(in the rows, 128 means zero)
Rotation paths and how fast each direction turns (degrees a step):
Each turn is a multiple of 5 degrees from 10 to 175, or 0.
Each row of a path follows its step; steps can be skipped.
path 1
step 0: [133 127 133 128 133 129 140 124 128 126 122 137 131 120 131 133 126 116
 129 132 137 126 129 138 131 129]
step 1: [121 126 129 127 133 131 138 124 131 123 130 135 130 127 137 126 117 127
 116 132 134 125 137 127 135 130]
step 2: [123 125 134 122 127 131 126 131 136 131 134 129 128 127 135 124 128 141
 117 123 124 120 139 128 130 129]
step 3: [128 119 134 117 119 121 127 134 132 138 131 130 128 129 132 131 137 131
 127 122 121 126 127 134 121 128]
step 4: [126 120 129 123 124 118 131 122 126 141 125 132 122 130 129 134 128 116
 129 129 126 132 120 124 124 133]
step 5: [133 127 129 128 133 132 122 114 124 139 124 129 120 119 131 128 119 122
 125 134 130 131 125 122 132 130]
step 6: [139 123 125 128 128 138 124 122 127 129 130 129 137 115 133 125 121 131
 125 131 128 127 128 135 137 123]
step 7: [124 121 119 124 126 131 137 130 131 126 135 129 143 124 129 127 128 126
 125 125 122 120 126 134 138 129]
step 8: [112 132 125 118 136 125 136 131 134 132 137 124 128 125 131 129 135 125
 128 126 126 120 127 125 129 132]
step 9: [120 133 134 116 136 121 122 127 131 137 130 127 129 124 137 130 132 132
 131 134 133 134 129 129 121 127]
step 10: [129 124 135 127 124 123 119 125 128 139 123 136 141 128 131 130 124 132
 134 133 133 137 129 127 127 134]
step 11: [134 123 130 136 122 133 126 122 131 136 131 139 132 124 122 134 125 123
 135 125 129 124 133 122 134 137]
Speeds:
[130 123 126 129 130 130 128 131 128 127 130 130 129 127 126 131 127 133
 128 126 127 128 128 124 128 127] => 80
[126 129 127 125 128 127 128 130 130 129 124 128 126 126 127 130 130 130
 129 130 124 133 126 127 125 130] => 65
[125 124 126 129 126 124 132 124 126 127 127 129 133 131 127 127 126 128
 127 129 127 130 128 127 127 127] => 115
path 2
step 0: [122 131 139 136 129 120 137 126 126 129 132 133 132 125 128 120 112 125
 129 127 122 126 136 127 128 133]
step 1: [122 120 126 122 131 123 124 120 121 122 127 126 123 120 126 129 125 125
 133 145 129 132 135 125 127 136]
step 2: [137 118 125 135 132 123 124 128 123 130 127 133 120 129 131 133 113 132
 121 132 117 127 122 129 126 128]
step 3: [129 131 133 128 132 124 121 123 124 143 129 129 132 130 134 126 124 131
 129 137 136 139 120 117 127 126]
step 4: [126 121 127 137 129 128 128 136 128 128 123 121 127 129 139 138 129 125
 114 133 138 123 129 121 125 129]
step 5: [131 137 135 132 121 136 130 127 136 132 125 124 114 136 126 125 125 134
 125 136 128 127 130 122 124 120]
step 6: [131 137 116 131 126 134 136 127 128 129 130 132 125 130 139 132 141 129
 132 134 130 131 127 129 118 136]
step 7: [130 138 130 129 132 136 121 129 132 130 142 126 124 128 124 132 134 124
 115 121 119 125 128 126 124 134]
step 8: [123 137 132 130 116 123 137 135 124 128 135 128 132 137 125 127 135 121
 132 134 121 132 127 126 137 132]
step 9: [120 124 121 117 125 126 125 131 129 119 120 131 128 134 120 126 134 128
 120 126 121 129 130 123 123 140]
step 10: [122 129 125 132 122 126 130 128 122 130 131 128 132 129 126 110 121 132
 126 124 116 120 118 130 124 128]
step 11: [116 133 130 123 128 122 116 128 118 123 124 124 126 125 132 124 126 119
 137 126 134 136 122 130 122 133]
Speeds:
[131 128 125 126 130 128 129 125 130 130 126 131 130 130 129 127 128 133
 129 127 126 128 125 129 126 131] => 100
[129 129 128 130 130 131 128 129 132 128 127 130 128 128 127 126 130 123
 131 128 124 126 130 127 131 132] => 40
path 3
step 0: [127 131 132 132 126 127 128 120 119 126 122 129 129 116 129 134 122 129
 124 129 136 135 118 134 128 131]
step 1: [139 131 127 134 123 131 130 129 129 135 128 137 122 129 127 122 139 135
 126 127 133 129 122 125 135 125]
step 2: [130 130 135 128 126 127 121 124 123 128 121 129 125 118 123 135 123 138
 127 129 131 129 129 127 132 139]
step 3: [139 130 126 132 126 136 131 134 124 132 125 134 128 125 137 128 128 128
 131 132 133 132 115 129 132 125]
step 4: [128 129 137 134 125 129 127 124 133 133 117 134 119 124 123 129 131 137
 122 131 127 132 128 123 124 134]
step 5: [135 127 132 129 131 142 122 133 124 128 127 133 129 130 131 132 125 131
 132 131 135 126 124 132 138 133]
step 6: [130 125 137 137 128 129 134 131 131 129 118 129 130 120 127 126 129 133
 130 133 126 142 124 125 125 128]
step 7: [133 123 130 130 136 137 123 126 131 130 129 136 121 131 129 131 133 127
 123 130 137 128 123 131 129 138]
step 8: [127 124 141 134 127 134 131 130 125 126 123 127 137 125 120 128 130 137
 131 130 131 134 126 133 134 126]
step 9: [139 123 125 131 137 126 126 131 132 123 129 130 122 122 132 128 137 131
 130 130 135 136 122 125 127 137]
step 10: [127 126 139 129 123 130 132 124 124 131 127 132 130 127 122 131 129 129
 121 129 137 134 123 141 127 131]
step 11: [135 128 128 132 129 132 126 130 127 121 129 128 126 127 126 122 139 141
 133 128 138 127 120 122 132 128]
Speeds:
[126 128 128 130 127 126 130 131 130 127 129 127 125 128 130 131 132 130
 126 128 128 128 131 122 128 130] => 145
[127 127 127 123 129 126 126 130 128 125 128 128 129 131 128 129 126 128
 123 127 124 127 127 126 127 124] => 0
path 4
step 0: [135 128 128 118 129 132 130 118 123 132 127 116 128 126 126 139 121 131
 125 129 120 137 128 123 132 123]
step 1: [132 128 129 134 128 129 131 120 111 129 124 125 133 129 125 120 123 127
 127 123 135 135 122 126 126 139]
step 2: [130 125 121 124 131 130 129 122 128 128 122 121 120 122 130 124 122 117
 112 135 122 134 127 126 129 127]
step 3: [125 121 134 128 142 124 128 123 123 126 126 122 141 125 127 120 126 126
 129 134 129 135 132 134 121 133]
step 4: [131 119 130 130 131 132 135 120 138 129 123 131 126 123 130 124 126 128
 129 137 121 138 120 117 132 126]
step 5: [126 124 133 126 134 134 125 113 119 127 133 122 137 119 123 138 131 124
 134 131 128 129 125 124 126 130]
step 6: [127 123 130 130 124 128 127 120 127 125 124 130 128 126 136 133 121 134
 118 128 130 137 118 119 130 142]
step 7: [137 127 123 122 128 138 126 123 125 121 132 119 135 123 124 132 126 122
 120 135 125 134 128 139 131 134]
step 8: [128 125 131 132 133 130 132 118 127 125 130 122 129 137 129 116 124 138
 121 135 131 134 133 123 126 138]
step 9: [141 122 127 123 131 133 126 120 121 125 125 124 123 117 128 122 129 132
 129 134 115 132 126 129 126 123]
step 10: [119 130 137 140 129 125 131 115 123 126 126 118 129 120 122 125 125 130
 127 126 126 135 129 124 124 133]
step 11: [130 121 126 122 132 131 140 124 127 129 124 127 129 121 136 132 128 126
 118 125 118 136 117 127 122 129]
Speeds:
[123 128 129 133 130 129 127 128 124 128 128 125 132 130 129 129 129 130
 128 128 130 128 130 129 130 126] => 155
[128 130 127 134 125 132 132 127 130 128 129 128 128 127 124 126 129 124
 128 129 129 128 126 130 130 128] => 125
path 5
step 0: [128 134 130 129 135 128 128 128 126 126 135 131 139 125 119 131 132 133
 124 132 128 126 138 126 125 142]
step 1: [136 126 133 131 137 128 132 123 133 136 136 123 128 115 137 130 121 127
 128 126 130 128 127 123 132 133]
step 2: [128 128 117 133 134 125 127 129 124 115 131 132 135 122 133 128 129 135
 127 129 130 123 129 118 123 136]
step 3: [124 130 131 122 132 119 137 123 129 134 135 124 137 125 132 125 124 131
 117 126 122 131 127 125 133 134]
step 4: [132 132 127 129 137 134 121 136 124 123 134 129 132 127 134 129 126 126
 123 124 133 127 117 119 133 133]
step 5: [117 134 119 124 131 121 130 130 123 128 131 125 132 114 122 121 123 125
 125 127 129 133 130 125 129 133]
step 6: [126 135 130 127 126 128 123 127 127 131 139 125 130 133 134 135 122 120
 120 119 132 130 128 117 124 132]
step 7: [120 130 126 143 136 128 135 134 122 124 129 128 129 126 127 123 120 125
 129 129 133 137 128 123 131 131]
step 8: [125 128 128 126 117 123 124 127 126 130 134 129 139 127 132 130 125 121
 126 129 134 130 136 117 138 129]
step 9: [125 125 131 133 136 130 129 133 119 135 136 127 130 136 127 125 120 133
 125 132 140 129 129 124 123 132]
step 10: [126 133 139 130 124 130 131 130 129 123 135 128 132 119 127 121 124 121
 135 135 129 125 133 120 131 135]
step 11: [132 122 125 133 128 129 124 117 125 132 136 133 127 126 127 122 117 132
 120 128 136 124 132 120 126 130]
Speeds:
[129 128 128 131 130 130 128 133 125 127 129 129 128 128 130 129 127 133
 130 126 130 127 125 128 124 125] => 145
[127 132 129 129 131 128 126 126 131 127 126 128 132 126 130 127 126 127
 124 131 132 129 129 128 127 126] => 0
[128 132 128 129 129 129 130 128 126 134 129 127 127 130 128 129 130 129
 124 128 127 123 130 127 129 126] => 130
path 6
step 0: [126 136 124 128 122 131 126 132 127 123 137 135 127 120 129 130 132 129
 117 121 138 137 136 129 128 123]
step 1: [132 132 127 125 137 128 116 134 123 130 131 137 131 128 128 138 129 128
 122 120 128 126 131 132 133 118]
step 2: [120 129 127 125 123 130 123 139 120 136 134 123 124 128 129 136 124 135
 123 128 125 135 133 127 133 119]
step 3: [128 119 123 138 128 133 126 138 127 130 126 134 132 133 125 136 132 139
 127 127 127 132 131 135 121 120]
step 4: [123 123 130 132 117 134 128 123 127 128 137 135 132 121 130 138 129 134
 119 127 136 133 129 130 123 122]
step 5: [127 132 125 128 130 129 125 132 133 122 138 141 132 125 126 134 136 134
 127 127 128 120 132 128 132 115]
step 6: [126 129 137 122 125 136 123 136 126 129 136 124 129 128 130 143 128 127
 124 129 124 124 125 124 131 118]
step 7: [129 123 127 130 130 135 131 143 131 126 130 125 134 127 122 128 127 141
 125 128 122 133 127 122 127 117]
step 8: [129 118 127 127 122 145 129 130 131 123 126 130 132 122 126 138 125 130
 125 122 134 131 126 130 123 125]
step 9: [118 125 128 124 129 130 133 127 130 121 133 134 137 120 121 128 129 134
 120 120 132 123 132 130 133 119]
step 10: [120 134 131 123 127 138 123 138 129 122 128 126 126 128 124 137 138 123
 125 121 131 122 130 131 132 122]
step 11: [126 127 138 130 134 133 128 137 120 128 131 122 133 131 124 127 133 132
 119 119 125 133 126 123 131 118]
Speeds:
[127 130 128 132 131 132 126 129 125 130 127 125 125 129 128 127 126 127
 127 129 123 126 129 125 128 126] => 80
[131 132 132 127 130 127 126 131 128 126 130 130 128 129 131 128 129 126
 128 128 127 131 126 123 130 127] => 70
[131 125 130 130 130 131 125 128 128 131 128 128 131 130 129 132 127 124
 128 126 130 125 125 130 128 130] => 155
path 7
step 0: [139 121 124 124 120 126 131 121 125 132 123 133 130 134 131 118 127 133
 114 119 127 132 133 126 134 121]
step 1: [127 130 134 128 127 133 133 135 138 139 131 115 122 122 132 122 130 128
 129 120 125 126 129 117 131 117]
step 2: [128 128 129 129 128 136 137 122 137 125 141 134 123 125 133 116 130 140
 119 132 131 131 127 132 133 133]
step 3: [139 131 133 122 132 129 125 121 125 131 132 128 118 127 132 130 120 126
 124 126 126 123 128 115 144 129]
step 4: [123 123 123 123 120 123 119 124 134 134 134 128 124 120 140 121 132 135
 124 132 118 123 134 121 124 131]
step 5: [132 120 122 125 136 137 126 122 127 133 143 122 127 131 131 133 127 136
 124 120 138 125 121 122 123 129]
step 6: [144 126 130 127 122 130 131 127 128 134 129 140 122 130 139 127 133 136
 141 127 128 126 131 122 126 131]
step 7: [123 121 129 124 118 135 127 129 139 137 126 131 131 123 135 134 122 127
 124 126 135 113 121 127 132 133]
step 8: [126 125 133 129 124 114 134 120 126 126 139 128 132 137 140 123 128 134
 134 123 129 122 117 126 130 129]
step 9: [133 126 137 121 128 129 132 133 128 135 130 129 125 121 129 131 115 132
 131 124 118 131 117 124 121 142]
step 10: [128 117 118 119 125 116 127 127 136 130 125 137 125 131 130 128 120 138
 128 118 128 130 127 136 133 129]
step 11: [130 131 137 117 133 124 132 125 132 138 121 119 132 129 135 123 128 125
 129 110 130 126 128 125 123 128]
Speeds:
[124 127 125 130 127 131 127 126 131 129 127 131 129 122 125 127 127 129
 126 128 129 129 125 129 126 130] => 140
